Where one turn sends some rows of the set: a few examples, then the rows asked
Z253: [ 32.9  -8.9  -8.1   9.9  16.5 -21.5 -26.9  11.2 -12.0  -1.7 -12.5 -15.2
   0.3  -6.3  -9.0   9.3 -14.1  -1.2 -15.7 -13.5 -22.3 -11.5  18.4]
Z311: [ 23.3  -0.3 -37.5  12.7  -2.8  -2.8  -6.7 -10.9  -6.5 -23.4   1.5  11.6
 -24.8  -7.6   8.1  18.4   2.3  -5.2  -2.4   5.4  -2.2   2.2  -9.3]
Z998: [ 40.8 -19.9   8.5   7.1   8.5  -4.4   1.6   6.8   3.8  -2.2  -1.0  11.2
   8.5 -10.4  38.0  18.5   5.5   8.2   1.2  -4.2  -7.6  -0.9  14.1]
Z148: [  3.4 -16.2  11.0  13.8  20.5  -2.4  10.0   0.9   9.5 -19.0  -3.3  11.1
  22.6 -26.2  14.8  -4.6  -7.4  -5.7 -26.9 -21.3  -4.5   4.2 -18.5]
Z914: [ 15.2 -19.2   1.1   2.5  14.5  15.5   7.8   1.3  -0.3 -22.5   2.0   5.3
  16.3  -7.3  15.2  -8.8 -26.3  18.5  -0.4 -16.4 -17.7   8.7  18.7]
Z719: [ -0.3 -16.4  -4.8   0.1 -29.8 -22.5 -10.6 -13.6 -11.7  30.0  -3.7  12.3
   3.6 -13.9  15.8   0.6 -15.8  -0.7 -38.4   2.7 -12.7  -6.7 -14.7]
Z553: [ 10.0 -24.9   2.0   2.2  -1.5   7.0 -27.6 -13.2  34.7   1.2  -4.8  18.1
   1.7 -13.5   7.1  -1.4  -8.6   1.2 -10.3 -23.8 -27.9  10.5   4.5]
Z340: [ 20.1  15.3  -0.5  23.2 -32.0  11.6  -8.2  -1.6 -10.2 -17.9  -9.7  -0.9
   2.7 -12.4  18.3   8.5  10.4  10.7   1.1  -5.0 -27.8 -10.7 -26.8]
Z491: [ 26.9 -52.9  -5.9  -0.7 -12.7  -2.2  -7.5   5.2  -1.4   2.4  -6.2   0.7
 -16.6  -1.4  -0.7   0.4  -9.2  19.1  -6.8  -2.3  -5.2  -2.6  16.0]
Z401: [ 23.0 -19.4  -3.1 -12.4 -13.8  -5.3 -16.4   8.9 -12.4  39.9 -19.2  17.9
  10.0   2.1  16.8  15.6  -1.3  -2.7  -8.9 -23.2  -7.1 -17.0  21.4]
Z15: [  1.1 -27.9 -21.2  11.9  14.2 -10.2 -18.7  18.3   8.5   3.7  -0.1  17.9
  29.7  11.5  -1.0   0.3 -25.4  -4.5 -14.0 -14.0  -5.3  -0.1 -16.3]
Z453: [ 12.6   8.3  -3.2  -1.7 -17.4  -2.6  -8.8  10.3   8.0  31.7  -6.4   6.8
  55.1  -7.1   1.9   1.3  -0.6 -20.6  -6.1  -1.1  -5.7   3.8  -6.5]
Z501: [ -4.4  16.9  -4.2  12.7  -6.2  11.7   4.6  -4.4  14.7  -8.4 -14.7  26.0
  14.1   4.8 -12.0   5.3  -9.6 -19.3   9.7 -21.1   2.5   6.9  28.9]
Z917: [ 11.7  25.8  10.3  22.2   1.2   6.1  -0.1   8.2 -18.2  -4.5 -22.5   6.1
   5.8  11.8 -10.9  -1.7  -9.7  11.1   3.9 -26.7 -17.1 -25.7  -1.4]
Z556: [-16.8 -10.0  -5.4  -0.8 -32.2  -0.7 -13.9   6.2 -21.3   0.6  17.3 -14.2
  13.3   2.9 -13.8  17.4  18.6  -0.7  -0.8  -5.4  27.2  -5.3   3.3]
Z156: [ 21.8 -20.7 -21.2  -3.6 -23.6   5.2  14.8   9.9 -32.0  17.3  -1.1 -13.5
  13.2  -7.4   4.3   5.8 -12.3  -6.6  -9.1  17.4 -17.3 -18.5 -10.3]
Z122: [ -9.9 -38.1  -3.7 -10.6 -22.5  17.2  14.9  -1.8   0.6  20.0  -3.6  11.9
  31.0  -4.3  -8.9  -8.5  -4.4 -11.2 -21.6 -17.7  -2.5  -0.9 -13.5]
Z240: [  5.7  -6.1  -9.4  -1.3  12.1 -10.7  -5.4  -7.5  15.2   6.7  15.8   4.8
   7.5 -10.3 -22.1 -15.7  -8.8  -6.7 -18.0  17.1 -24.8   5.4 -25.0]
Z405: [ 10.9  -6.7  17.4  19.6  -8.3  -1.7  -0.8   5.8 -20.7 -12.4 -12.9 -18.0
   8.7 -10.3 -34.5  -4.5  18.7  11.9 -10.5 -25.9   6.2   0.2 -12.5]
Z419: [-30.1   5.2  -5.7  -1.3 -17.3   5.8 -10.5   2.2   4.7 -26.1  -1.0   4.1
 -25.0  -5.5   0.7   5.1   0.1  -5.0  -5.4 -12.8  -8.5  -4.6 -22.4]
Z349: [  4.3  19.4   4.2  16.3  -8.3 -11.5 -11.1  -5.0   8.9   6.9  -1.0   1.3
 -12.0  29.9   5.6  27.5  -9.1  -1.8  11.4  -9.8   9.8 -12.8   8.9]
Z345: [ 18.1  19.7   7.6   4.4  -1.1 -13.4  -3.1  15.4  -6.6  18.7   0.3  16.6
  12.0  19.6 -11.1   4.4  27.1   8.4  10.6   4.1  -7.2   1.4 -23.5]
Z571: [ 18.7   8.1 -25.4   0.8  -2.8 -28.6   5.1 -10.4 -21.1   4.6  -0.2  12.3
  -8.7  13.9  -6.8  17.8  13.5 -10.5 -21.2   9.0  16.8  -5.5  -0.6]
Z686: [ 14.0 -23.3  -2.3 -15.7   3.3  16.0 -11.0  27.4  14.2  -6.4 -19.3   3.0
  13.1 -23.7 -21.8 -16.9   8.0  -4.5   5.8 -15.3  -7.6   6.8   3.5]
Z513: [-17.5  27.4   0.8  -7.0  -1.4 -13.0 -11.6  -5.3   5.7   6.3  -0.9   8.1
   7.4  26.5 -10.7   9.1   6.3  -8.5 -12.6 -23.0  15.8 -14.0  -5.7]
Z363: [  3.2 -10.2 -32.2  15.8  -5.0 -10.8   4.4  -7.2 -19.0 -25.2   3.2  -7.2
   7.6  -3.2 -15.0  14.3   3.2 -18.7 -24.8  -8.5  13.0  13.2 -13.9]
Z817: [ -9.1  17.2   8.9  -1.0  -9.3  -2.3 -23.0   7.7 -20.6   4.3   4.1   8.7
  -5.4 -23.6 -18.3  -7.1  19.3  11.2   2.1 -10.3 -27.3  14.7 -21.1]
Z437: [ -8.0  11.9  -9.7 -14.0 -33.8  15.2 -12.5 -14.3  -3.1   6.1   5.8   5.5
 -27.2  -9.7  14.3  14.1  11.1   3.6  10.3  -2.4   0.2  -5.3 -14.2]
Z166: [ 10.3 -20.5  14.0 -13.6  -1.9 -15.1  19.7   6.5 -22.6  25.0   3.4  12.7
  17.8 -23.5  15.4   3.8  17.1  -2.4 -22.7   2.4  11.4   0.9  -8.0]
Z314: [ 29.1   4.0  15.2  -3.8 -29.9   2.2   4.5  -8.1  10.7  15.0 -35.7  -1.5
  -4.5 -21.7   9.8  -4.0  -7.4  -4.9 -12.8  -5.9 -20.6 -13.0  13.0]
Z243: [-24.8  18.4  -9.8 -12.5 -28.0   8.7   1.8   2.3 -10.1   1.2 -13.7  31.9
   3.6 -21.3  -4.6  -0.1   6.8 -24.9  -5.6 -12.7  -6.2   7.1  10.3]
Z629: [ 16.7   0.3   7.7  13.0 -35.3  11.1   4.7  -1.1 -17.6  -0.1  14.2 -10.9
  29.2  13.5 -12.3   3.9  16.7  16.4  11.7   5.4 -18.3   5.8   3.9]
Z916: [ 19.8  -4.9   8.0 -18.1 -10.0  -8.8   0.2  -7.5 -21.4  22.5  10.5  11.6
   6.7 -17.0  28.1  -0.9  -4.1  19.1  -6.7   7.5 -14.6  11.3  23.9]
Z771: [-13.6  -0.8   2.7 -12.6  15.2  -8.6   6.6   6.8 -25.4  12.2   2.6  15.8
  34.5 -17.0   5.3 -15.5 -17.8   0.7 -24.8 -18.0  -3.1   7.7  -4.0]
Z745: [  4.5   0.9  -6.7  -2.0 -36.8  11.2  -7.3  -4.0  -7.9  -1.2  -2.8  13.2
  12.0 -14.2  -6.1  12.5  15.9  -9.3  10.1  -7.7   5.6  10.5  45.6]
Z422: [ -4.3 -13.5  -6.7   4.4 -22.5  14.5  -8.9   2.3  -5.9 -22.5   0.1 -26.6
   6.2  13.3  -6.8  23.1   4.4  -1.8   7.6 -31.6  10.9   7.5   7.7]

Z349 turns into Z437
Z148 turns into Z914
Now these:
Z571 turns into Z243
Z401 turns into Z719
Z686 turns into Z253
Z345 turns into Z817

